Rows are one point carried round by a steady rotation, each followed by how many steps it has turned.
The counts run from 0 to 644.
[-17.5   2.8  -7.5  -8.7  -8.9 -16.1  11.0  -3.8   1.7   4.2   0.0  14.8
  24.2 -41.3  17.0  -1.2  37.9  12.7   2.6 -22.5   5.0 -19.7   1.0   5.1
 -44.0 -21.2  24.5  26.7  15.6  17.7 -22.1   8.4 -10.2   8.4 -24.8   8.5
   7.2  -3.6 -10.7  -9.3  -5.6 -27.2 -13.6  25.3   0.9   9.9 -15.3  32.5
  11.7] -> 309
[ -9.3   1.2  -8.8  26.2   0.0 -15.2  -7.8  29.3 -29.9  14.9   1.9  -6.9
 -25.7  -4.1  32.5  -9.6  -8.5  27.9 -22.3   6.8  -3.8 -12.1  22.9  11.3
 -18.7   6.7 -13.5  -7.8   8.8  24.2  -9.5 -14.3  29.2  12.6 -24.6 -19.2
  -2.6  15.3 -16.3  33.3   9.2 -15.3   2.2  29.2 -29.8  12.8  -7.2   8.9
  13.0] -> 593
[ 17.8 -10.6  24.6 -17.0   2.0  -5.9  34.6  -4.3 -32.1  36.1   3.7  21.2
 -28.3   7.2 -35.0 -18.2   7.3  17.8  -2.7 -13.3 -17.2  -7.6 -16.1  -0.7
  20.1  10.5  10.1  26.4  -4.6  18.7 -19.0  11.8 -20.1  15.8 -18.3  21.1
   1.9 -19.2  11.6  29.9 -11.7  14.4 -11.0   3.2   9.8   6.9  -9.5 -32.9
  -5.3] -> 5
[ -6.4  20.5   9.8   4.0  -4.4 -22.2 -21.8  21.4 -36.6   4.7  -0.2 -15.0
  -9.2  -0.8  -4.6 -35.3  -9.7   1.9 -11.8   9.9  17.5 -15.3  12.9  -8.5
 -26.4   5.2  -9.3  -2.4  22.5  20.2 -24.9  14.0  13.4  11.4  -5.5 -28.4
 -16.0  14.1 -39.2  24.7  -0.4  -7.5  10.8  -8.0 -22.4  -6.9  28.4  18.3
 -12.4] -> 50
[ 14.4 -17.7  36.4   2.3  -6.6  -5.3   3.1   2.5  31.3  -6.2 -13.2  -1.3
  -4.8 -18.7 -29.5  -7.6  15.5 -29.2 -21.4 -15.6   2.7  22.2  22.1 -18.1
 -21.5 -30.6  24.8 -11.4 -33.3 -26.9  -0.7  12.4   3.2 -18.0 -29.1   4.6
   5.2   2.4 -13.8 -13.3   9.4  11.1  -3.0  -7.4  -2.2   0.4  18.7 -12.3
   6.4] -> 445
[ -5.0  12.6  35.2 -19.4  12.3  -2.5   9.1 -23.9  22.4  -4.8  -5.0   2.6
  23.4  -2.4 -39.1  -7.1  31.5 -34.3   0.9 -24.8  17.8  17.6 -11.5  -8.7
 -16.4  -1.4  24.6  -4.6  -5.7 -18.0   8.0  21.0 -31.7 -10.1  -8.3  10.4
  11.2   3.7   6.8 -23.2  -2.1  22.9  -4.2 -27.2  19.2   4.3  -1.5   0.9
  -7.4] -> 293
[  1.5  20.4   7.7  -5.2  18.7 -15.4  -9.4  23.9 -22.8  16.5  15.4 -25.3
 -15.0  16.4 -19.0 -33.1  -8.9  -8.7 -22.3   8.2  20.5  17.1   2.6   0.9
  -0.9   9.6 -11.3 -17.7  21.7   8.0  -8.0  21.0  10.9  10.2 -27.7 -19.8
 -12.4  13.9 -35.0   7.8  24.5   2.2   1.9 -37.5 -11.3  11.9  28.7   9.3
 -32.7] -> 203
[-19.8  -4.9  12.9  23.1   1.6  -3.5   0.6  32.0   5.7   5.6  21.7 -13.1
 -10.6  12.3  -4.2  21.9  38.5 -25.3 -11.2 -23.0 -21.6   4.2  23.3  26.2
  13.3  -1.0   4.3   4.8  -9.9 -16.6  11.2 -16.4   7.1  14.8 -13.6 -10.7
  -7.3  12.4  13.1   7.7  21.2  41.0  -7.1  -2.5 -17.7  32.1 -42.3  17.1
  -8.9] -> 132
[ -2.2   6.7  11.4  12.9   4.2  -3.3 -11.8   7.0 -38.7  20.3   7.6  -4.6
 -29.2  23.7  13.2  -4.6   7.0  -5.4 -15.4  34.1  -0.1  -0.2  10.6 -11.3
  28.2   8.6 -20.4 -25.9  10.5 -10.0   1.4 -30.9 -18.3  26.4  15.6 -24.0
 -16.5   1.6  -8.6  25.7  -6.1  24.0  34.0  -1.6   6.1   7.3   2.3   0.2
   6.9] -> 78
[ -7.3   0.8  25.1   0.0  -5.9   4.5   2.1 -18.7 -59.7   9.2 -17.5  10.8
 -13.4  14.8 -16.2  -6.5 -20.1   2.6 -10.6 -12.3  14.5   8.4  -4.0 -30.3
   6.9   9.8 -15.0 -34.0  21.1   9.0   7.5   2.7 -10.8   4.1  15.4 -17.6
 -31.6 -28.8 -19.5  16.6 -38.3   3.1   5.1  -6.0 -14.1   4.6  -9.3  -8.7
 -18.9] -> 520
[  8.3   9.7 -15.7  -2.9  -6.8 -26.8  -8.4  16.9  10.2  15.5  19.2  -2.0
   9.6 -18.3  17.1 -17.6  29.8   3.9  10.4  10.9  -3.5 -20.7  -2.2  28.1
 -15.0 -21.9   2.2  24.4  -7.4  -4.8 -30.6 -18.3   7.0  18.2 -26.6  28.7
  44.6  11.2 -19.5   3.9   2.6  -2.9  24.7  27.9  13.3   0.6 -11.2  10.7
  23.7] -> 374
[-13.7   2.4  -7.9 -23.1  21.5   2.1  22.6 -17.2 -21.2  19.4  -5.0   6.9
  11.4  -3.2  -7.3   2.1  59.4  -6.4 -13.2   2.6 -17.0   6.0   1.3   2.1
   6.0   9.3   5.0   2.4  29.0   2.2  28.0  -4.3 -37.3  16.5   9.0 -10.1
 -17.4  -6.9  17.4  -0.9 -10.6   6.2  -7.1  -6.6  15.0  46.3 -32.9  14.1
 -13.0] -> 297
[  2.1  -2.6  -4.9 -14.5  18.5 -10.8  -3.9  -9.0 -14.6   7.6  -7.8  -2.5
  25.0 -11.7   4.0 -28.7  40.8  15.6  -8.5  30.1 -10.7 -21.5   9.6  22.3
  17.1  -2.5 -16.7  -8.1   4.8 -15.4   3.0 -30.9 -31.8  20.0  21.8  -5.4
  -1.5   4.5 -13.7  15.7 -25.3 -11.4  25.2   9.0  25.4  12.3 -21.4  -3.0
  15.3] -> 177
[-10.8 -16.9  15.4   6.7  -3.6   2.5  44.6  10.4   6.6  25.0  -9.6  32.1
 -32.9  -8.7 -13.2  20.0  32.5   3.3 -14.2  -5.7 -28.3   3.0   1.2 -24.6
   5.1 -29.7  25.7   6.5 -26.4 -18.0 -12.8   7.9  -8.2  -3.4 -46.0   9.0
  -2.5 -11.9   3.0  10.2   8.8  -5.4  -4.4   8.3  29.8  -2.0  28.7  -2.2
  11.8] -> 2
[ -0.4  14.9  12.2 -16.6  26.3 -14.4 -16.1   8.4   3.9   3.6  12.6 -34.7
  22.5  -3.0 -19.6 -34.7  16.2 -21.8 -22.4  -3.1  18.3  20.6  19.3   4.6
 -17.6   1.8  -0.4 -11.8  18.3  -9.4   5.1  20.0   4.9  12.1 -11.7 -22.8
 -11.0  19.5 -32.8  -6.3  19.8   2.0   4.0 -34.0 -19.7  17.4  14.2  20.3
 -22.2] -> 204
[-18.5  23.8  13.2 -22.7  28.1   0.7  14.6  -0.5 -23.0  11.2  -6.2  -8.1
  34.7   7.7 -15.9 -12.5   7.4  23.6  -9.8 -15.4 -18.5 -24.3 -14.6 -14.0
  -6.7  12.6 -21.1  -9.6   6.0 -24.5 -25.4   2.7   5.5   3.1  12.7 -24.8
 -22.9 -13.7 -25.0  24.2 -29.9  -9.1  25.3 -18.3  17.1 -14.3  -2.0   3.7
  21.6] -> 21
[ -0.8 -17.4  14.1   2.0 -23.3 -11.2  21.3  -5.1 -11.3   9.7  -9.2  31.1
  -6.0 -14.9 -23.3   2.2  34.5  10.0   9.6 -22.7 -18.1 -15.9   1.2   8.5
   3.6 -15.1  23.3  32.8  -8.0  17.0  -0.1  -4.4 -30.8   2.7  -6.6  14.5
  -0.7 -14.8  28.9  14.3 -22.1  10.6 -27.2  21.9   3.7  11.5 -37.5 -10.3
  -5.9] -> 603
[  7.8   6.6  25.2  -8.9   5.1 -13.1 -20.4   6.8  12.0 -13.6  17.6 -17.7
  20.6  16.1 -46.2 -35.6   6.9 -25.2   1.8 -11.3  19.2   3.9  -3.2  25.0
  21.7 -14.2  -8.0  -3.6  -5.9 -32.6 -20.5   2.7 -10.4  12.7   2.8   2.7
   2.5   9.1 -16.4 -10.3  -3.4  26.1  16.3 -31.4   5.6 -12.9   9.1   3.6
 -21.8] -> 358
[ 23.7  -1.1  27.3 -25.9  13.2  -7.4  11.4 -18.8  20.6   4.0 -10.1   3.1
  22.1  -8.8 -42.3 -30.5   1.7   0.6   0.1 -25.3  -5.2  10.6 -13.6  20.2
   1.5  13.4   3.4  -1.0 -34.5  -1.4  11.4   7.3 -11.9 -29.5 -12.2  25.2
  31.9  10.0  -6.0   1.6 -13.7  11.1  -7.3 -10.3   9.6   0.4 -19.1 -28.2
   8.1] -> 193
[ 11.5 -12.9  -2.9 -31.1   4.5  -1.6  14.1 -37.2 -33.0  22.5  -8.6   8.7
  11.3 -25.1   9.8 -22.4  17.7  10.4 -18.2   6.1  27.4  21.8   1.8 -10.1
 -19.7   4.0   8.0 -14.6  40.2  12.5  14.7   1.7 -30.0  20.3   1.4  12.1
   1.5 -20.1  -6.4 -18.1 -14.2 -20.5  -3.4  17.0  -0.3  29.9 -19.6   6.1
  -2.9] -> 365
[-15.6  18.3   4.4  16.2  18.7 -21.2 -13.0  27.3 -13.9  15.7   4.5  -9.8
 -15.7   2.2  -6.5 -19.7  33.9 -11.3 -15.6  29.1  -0.7  -3.4  10.4   3.1
  -1.0   6.0   6.7   5.9  16.2  17.6   1.0  16.0 -25.9  14.2 -26.7 -33.2
  -7.1  33.2 -11.6  12.6  31.6   6.8   0.6 -31.8   8.2   7.7  40.6  19.2
 -15.7] -> 581
[-20.8  -5.0   2.5   7.0  -6.4  16.2  16.7 -10.5 -27.2  -6.0 -18.7  18.4
  10.9   3.7  -1.0  12.6  -9.7  15.2  -5.7 -31.0  -3.3 -15.4  -8.2 -12.1
   8.9 -12.7 -24.8 -40.2 -12.5 -22.1  -3.1 -26.5  16.4 -21.4   8.5   6.1
  -9.7 -27.3 -16.2  11.9 -47.1 -19.7  19.1  12.6  11.0 -10.5 -27.4  -4.1
  18.8] -> 435
[ -6.6  13.3  44.5  31.5 -13.1 -10.2 -15.3  25.6  -4.6  -2.1   4.3   5.0
 -22.9  18.5 -26.7  -2.8   6.0 -29.9   1.6  -4.7  -0.6  -4.8   6.7  -5.9
   7.3  -5.8   9.3  -0.6 -22.2 -18.9 -26.3  -2.9  -6.6  -5.2 -11.1 -19.8
  -3.6  15.9  -8.8  20.4  10.4  48.3  15.6 -25.0   6.8 -22.8  23.2  -1.5
   0.4] -> 512
[  0.9  11.0  21.9   5.4 -16.1  -4.0  10.5  11.3  -9.5  16.0  14.9   7.7
 -37.5   8.2 -13.4   8.7 -23.3 -17.3   6.2 -31.4  14.6  14.2 -19.6 -18.3
 -13.4   7.3  -0.1  -3.3 -12.7  12.2 -20.5  13.2  29.8 -15.9 -56.0  29.7
  20.8 -11.1 -18.2  -3.6  14.5  19.0  -8.5  -5.4  -3.9  -1.7   6.2   2.9
  -8.2] -> 476
[-10.4  13.8  17.6  27.6 -14.3 -13.4  -9.9  11.3   4.9   4.9   8.6   8.8
 -12.6   6.8   3.5   9.9  20.6 -10.9  20.2  -3.9 -22.1 -24.7  -2.7  22.8
  15.1   8.7  -2.7   8.3 -31.8   3.7   0.3 -41.8  -7.5 -12.3  -4.7  11.3
  37.4  15.7   7.1  25.7  -0.9  37.8  10.8  12.7   9.4   9.9 -39.5  -6.6
  18.8] -> 318
[ -6.9 -13.5   4.7   8.6 -19.1 -12.1  11.8  28.2   0.3   3.6   4.1  -3.2
 -10.7 -21.8  -2.3  -2.2   7.2   2.5 -13.3 -40.0   3.2  -2.8  18.9  13.0
 -39.5 -24.3  26.6  24.9   1.4  17.4 -13.4  20.7  26.9  -1.3 -42.2  -0.1
  -1.4   0.3  -8.4   4.7  11.3  -6.7 -28.3  21.8 -40.2  17.1 -17.3  15.7
  -5.3] -> 409
[-36.4  -1.3  -9.2  34.8 -15.1   7.9   3.4  25.8 -31.6   0.9  16.7  13.7
 -10.3   9.2  18.9  15.0  -1.4  11.7   0.1 -12.8  15.6 -21.5  -6.5  -0.9
   7.8 -23.5 -19.2 -19.9   7.5 -11.6 -39.1 -22.8   5.8  13.4 -18.4   0.5
 -23.7  -6.3 -20.5  -3.8 -13.7 -14.0  24.5   9.2   3.5 -23.0   7.4  35.3
  10.2] -> 339
[ 16.6  20.5   9.8   9.7   5.9 -12.3 -15.8  12.7  -7.6  13.5   2.5 -14.1
 -32.7   6.9 -13.8 -20.4  -4.7 -28.8 -16.4  14.4   4.6  28.2   0.1  -1.3
   6.8  24.6  -8.8 -24.8 -10.6  19.3  24.5   6.6  12.6 -15.1 -34.5   1.6
  20.2  18.9 -22.1   5.6  25.1  21.3   3.2 -26.1  -8.8  32.8   8.0 -10.1
 -18.3] -> 388
[ 18.6 -13.8  12.8 -17.7  18.0  -2.3   3.8  -4.2 -17.4  23.2   1.4 -19.4
 -13.6  -6.0 -12.1 -26.3  -1.0   2.3 -35.7   1.8   8.0  37.0  21.2   9.6
  15.7  17.0  -2.0 -21.9  16.2   7.2  31.1   5.6 -10.5  15.9  -6.1  -8.4
 -12.4  -1.0  -1.7   5.6   0.3  11.3 -10.0  -7.7 -18.3  41.3 -19.2 -18.7
 -22.5] -> 453
[-28.1   4.0   7.9  27.5  -2.1   2.4 -10.8  21.2 -26.7  -2.9  13.8 -11.9
 -21.1  28.6  -7.9   6.3 -10.7 -18.7 -22.2  -7.3  16.4  15.5   8.2  -4.6
  20.7  -6.9 -17.1 -27.3  14.8 -18.5  -2.3  -2.7  -0.2   9.4 -12.1 -29.3
 -35.0   5.0 -17.6  -5.6  -0.4  10.0   7.8 -36.3  -9.7  -3.6  15.3  24.8
 -34.6] -> 424
[ -3.5 -26.8  -5.5  11.7  -6.3   1.3  10.0  16.1 -14.1   6.8  12.3   4.0
   3.8  -8.1  27.8   7.2  16.5  14.6  -7.2 -16.0  -7.2 -17.2  15.3  28.8
   8.2 -17.3  -9.5   5.4  -6.7 -22.9 -13.7 -37.1   9.3  24.5   1.0  14.6
   4.8  -6.5   4.2   7.2 -18.6   8.4  11.2  41.4 -10.9  13.4 -47.4  10.4
  21.0] -> 438
[-22.6   4.8 -17.0   0.0   0.5  -8.4  -0.3 -10.1 -47.3  10.6   0.8   3.5
  12.3   3.7  13.3  -8.8  17.5  23.6   3.8   0.2  15.9 -19.0   0.8  27.1
  14.6   5.9 -20.2  -1.7  27.5  21.8  -1.9 -34.5 -32.6  28.6  15.3 -12.8
 -10.3   1.5   6.7   7.9 -27.4  -6.2   9.6  14.0 -12.2   8.2 -38.5  15.1
  -6.5] -> 145
[-16.1 -20.7 -23.4  16.4   0.9 -12.4   6.8  29.6   4.5   4.3   7.5  -3.6
  12.5 -25.7   9.5 -12.2  25.5  21.8 -15.7  -9.0   5.6 -18.1  31.1  37.2
 -11.7 -39.0   7.8  10.4   6.0  -8.7 -24.9  -7.2  -2.1  30.9 -27.1  -8.9
 -16.4  11.1  -3.7  -3.7   3.0 -23.9 -10.9  25.2 -11.0  -3.1  -3.4  29.7
   9.7] -> 341
